(in the rows, 128 means zero)
Named moves, each a turn or a mirror, and the order they were made in; the first pair answered
kap (before -> after):
[108 138 104 123 123 132 144 121 134 128 128 121 118 124 120 108 138 123
 155 122 110 142 145 131 131 147 127 125 132 128 127 144 112 124 116 160
 145 135 140 135 120 126 148 172 131] -> [107 130 101 130 122 123 155 117 147 136 109 130 116 126 115  99 125 130
 159 131  98 137 147 133 124 141 125 127 138 113 128 140 126 129 119 135
 130 121 140 117  97 128 141 146 135]
[139 146 126 128 136 129 122 136  96 111 120 144 122 134 136 138 115 125
 126 138 127 137 136 114 120 126 127 127 125 118 130 143 129 130 125 135
 124 130 130 144 127 126 125 126 112] -> [141 137 120 127 132 126 133 132 112 120 114 138 124 130 123 127 102 125
 127 140 124 135 135 115 123 122 122 134 123 109 131 139 136 133 130 121
 114 114 128 141 120 127 113 126 116]
[131 123 124 158 112 141 148 111 149  84 150  98 104 155 162 169 108 117
 132 116 133 109 109 172 103 108 129 155 133 186  99 125 121 149  48 150
 186 135 127 119 182 141 145 137 144] -> [119 108 125 164 117 129 166 116 163  96 120 103 106 138 138 152  91 119
 153 135 114  88 111 187 100 111 112 155 134 169 103 102 147 169  63 102
 151  90 136  93 139 146 121 107 148]
Bolen (before -> after):
[ 89  65 136 129 114 151 158 146 144 168  81 160 154  90  86 120 129 135
 169 158 126 103 112 153 141  99 107 128 140 102  84 113 168 159 136  96
  90  72 136  69  83 166  91 104 140] -> [ 87  65 140 123 114 165 138 138 143 163  65 158 157  89  84 113 130 135
 170 171 140 101 123 132 146 100 115 123 136  86  96 117 168 156 134 108
  83  78 131  77  87 171  90 106 139]
[132 121 133 147 130 121 159 185 180 132 128 142 114 102 130 134 131 153
 150 149  79  76 135 158 110  99 116  79 131 147 144 132 142  90 140 117
 148  94 136 163 119 110 129  96 141] -> [127 128 147 132 127 154 126 173 170 131  94 146 127  90 149 117 150 141
 153 152 133  93 147 116 140  87 120  75 125 106 154 153 127  84 118 150
 149 103 129 180 121 120 125  93 131]
[134 188 143  94 138 126 127 126 116 130 122 121 147 152 115 151 135 135
  95 102 150 157 162 103 137 111 114 141 154 139 148 128 137 137  90 115
 136 132  71 132 129 125 122 186  99] -> [143 182 131  99 137 108 140 134 125 129 150 122 138 157 104 155 125 145
  93  99 125 150 153 130 118 112 110 146 154 167 142 112 140 142  92  90
 137 136  84 121 135 133 118 174 106]
kog (before -> after):
[156 118 108 117  91 176 146 147 126 145 164 130 131 138 153 153 143 119
 125 128 138 126 129 184 109 100 152 134 125 138 102 138 128 113 107 167
 138 168  91 152 165 149 140 106 146] -> [163 101 118 134  97 163 118 147 115 140 164 115 148 137 146 150 165 127
 140 159 125 128 114 163 120  97 144 140 130 122  97 136 120  93 144 185
 136 159 134 136 174 142 144 134 150]
[159  94 131 140  99 158 105 128 111 140 138 129 136 134 150 159 147 136
  99 123 146 133 107 104 143 123 134 131 115 127 105 155 106  97 142 196
 144 146 123 136 154 148 172 158 120] -> [145 132 124 116  97 164 112 133 103 135 140 136 118 130 161 159 137 125
  83 111 172 146 125 108 149 128 139 119 120 131 120 154 105 115 104 186
 147 162  97 140 146 144 160 152 120]
[107 144 121 141 177 100 142 114 119 107 146 116 134 147  83  91 101 127
 112 130  69 129 116 133 112 147 104 152 172 150 121  71 130 139 173 113
 136 118 144  90 129 127 132 171 139] -> [ 98 173 118 134 184 106 138 105 126  98 143 116 127 144  86  91  88 108
  94 120  88 142 136 131 108 148 104 144 177 146 143  71 122 145 147 100
 132 129 126 115 124 131 123 157 135]
rara (before -> after):
[133 101 114 145 133 105  78  67 132 162 146  65 119 159 151 174 173 119
 136 102 117 108  87 157  94 142 129 144 136 151 101 139  93  83 132 231
 162 139 135 115 121 164 155 167 123] -> [ 90 164 113 142 177  73 101  39 124 120 124  66 115 161  90 145 129 103
 126 107 123 143 141 136  85 150  92 145 177 150 164 107 106 102 138 147
 151 136 141  88  75 157 128 197 107]
[115 160 113 142 139  96 150 116 144 120 171 125 118 159 122 121  88 106
 114 102 110 152 153 141 100 141 146 130 147 168 133 108 140 132  98 100
 120 153 113 118 120 119 146 124 135] -> [140 123 132 133 112 123 123 127 123 136 182 125 125 160 160 148 126 119
 117 109 109 145 109 140 114 142 163 129 120 156  95 133 125 109 109 169
 132 159 118 139 147 114 168 131 144]
[111 139 132 107 127 139 150 132 157 133 130 118 142 120 132 128 115 115
 112 111 149 129 145 135 119 134 137 130  88 134 128 129 125 156 120 132
 117 144  99 142 131 156 114 117 130] -> [110 131 144 101 129 149 131 129 148 129 131 116 160 124 141 124 131 123
 110 113 161 129 131 118 128 131 141 132  89 118 125 135 121 156 131 143
 124 139 115 144 143 150 126 122 125]
[125 134 128 117 117 138 155 122 131 161 124 119  95 102 157 107 141 151
 139 156 158 142 122 131 136  98 116 153 118 137 140 102 119 134 122 109
 108  96  98 117  96 117 106 119 140] -> [130 126 140 108 118 153 124 115 126 162 130 119 103 108 162 113 162 149
 143 157 159 140 122 114 143 101 113 144 105 132 136 113 111 126 118 137
 114 104 110 121 111 116 113 122 136]
Then:
Between the rows of a pair lie 2 to 3 moves.
[126 129 137 154 137 130 111 147 125 127 153  95 116 133 144 149 118 133
 119 123 122 137 118 128 109 139 128 118 132 150 102 126 109 119 148 147
 149 140 137 132 166 140 138 156 123] -> [135 105 140 156 118 128 125 159 133 146 152  99 123 131 140 146 120 129
 121 143 109 119 103 147 110 139 128 136 126 142  97 124 130 133 143 140
 131 125 134 130 153 149 137 127 130]
rara kap rara
[165 120 104  78 130 163  96 144 117 117 138 113 141 110  86 111 116 107
 123  93 172 146 121  53 132 130 168 150 111 103 133 163 125 110  89 126
 137 153  98 114 111 144 111 118 118] -> [154 102  94  96 133 129 145 151 136 127 147 113 135 109  44 121  95 117
 133 101 119 124 111  99 102 132 160 156 120 131 129 130 155 127 105  64
 124 119 103  69 114 128 107  99 135]
kap Bolen
[161  91 130 145 104  79 137 123 146 131 194 135 154 134 118 145 123 115
 121 124  81 109 102 208 102 137 125 139 105 180 131 108 130 125 152 105
 132  94 154  99 162 117 151 118 149] -> [123 148 129 134 147  70 130  94 124  80 171 134 160 131  97 107  97 106
 113 115 118 160 152 164 121 146 109 134 140 159 184  91 133 131 160  66
 136 111 157  97 137 103 121 152 123]
rara rara kog
[146 143 129 106 113 191 120 155 142 161  94 125 148 122 183 138 172 112
 145  99 171 129 149 116 136 110 149 111 101 128 143 155  94 124 113 194
 141 165 114 138 166 107 130 148  90] -> [152 117 108 147 112 119 178 158 171 163 142 120 138 128 133 165 144 131
 150 106  74  95 124 194  76 123 134 119 113 185 120 118 119 140 144 108
 133 118 144  80 156  95 119 122 120]
Bolen kap
[137 130 135  84 129 138 150 123 135 148  82 156 139 100 121 111 103 108
 142 148 160 107 161 110 128  97 127 115 127  96 159 128 156 149  90 121
 110 102  80 132  90 156 102  67 127] -> [137 167 100  89 137  95 170 114 132 118 151 148 115 119 121 129  77 109
 111 107 125 126 174 153  91 114 141 104 140 171 158 118 150 149  85 101
 142 126  85 136 124 132 116 106 125]
kap rara Bolen
[123 141 130  89 135 152 131 123 126 130 112 139 124 134 152 122 122 120
 133 118 168 150 168 127 140 129 159 124 141 101 140 144 112 146 101 166
 134 177  86 175 138 133 138 124 109] -> [132 138 104 106 132 123 141 127 135 120 165 132 114 146 142 141 120 123
 118 107 137 152 144 158 116 141 169 124 149 150 123 132 108 148 108 153
 153 179 101 166 164 118 155 140 127]
kap Bolen kap
[137 136 124 133 112 150 112 130 115 155 130 124 140 111 140 129 141  96
 110 127 143  97 124 144 158 126 118 124 127 122 104 155 128 122 118 151
 121 141  96 137 139 128 118 103 125] -> [129 163 115 144 134 110 124 114 110 123 162 129 131 129 116 132 127 101
  96 113 124 115 128 158 130 134 101 129 146 167 125 129 124 136 139 113
 132 141 121 118 139 111 121 136 124]
rara Bolen kap
[142  65 167 134  97 122 132 122 118 162 106 114 102 163 162 121 146 159
 156 143 123  62  80 160 164  99 122  89  94 155 135  82 117 118 192 158
 117 105 164 120 127 127 135 143 144] -> [128  95 171 107 111 151 125 122 110 170  63 122 113 155 164  89 136 141
 166 143 178  80 119 126 179  88 124  88  84 109 164  94 127 134 158 156
 106 114 130 140  95 136 115 134 116]
rara rara Bolen
[140 112 142 138 124 118 111 120 120 117 119 118 150 126 111 111 142 129
 138 151 131 143 130  89 145 115 116 138 118 113 111 127 115 103 161 129
 123 140 154 108 124 121 144 162 138] -> [155 110 113 121 105 122 131 141 129 144 165 110 142 130 146 142 145 122
 121 121 125 123 113 139 119 118 132 136 110 156  92 137 115 115 129 132
 140 155 124 132 148 135 160 135 153]
kog Bolen rara
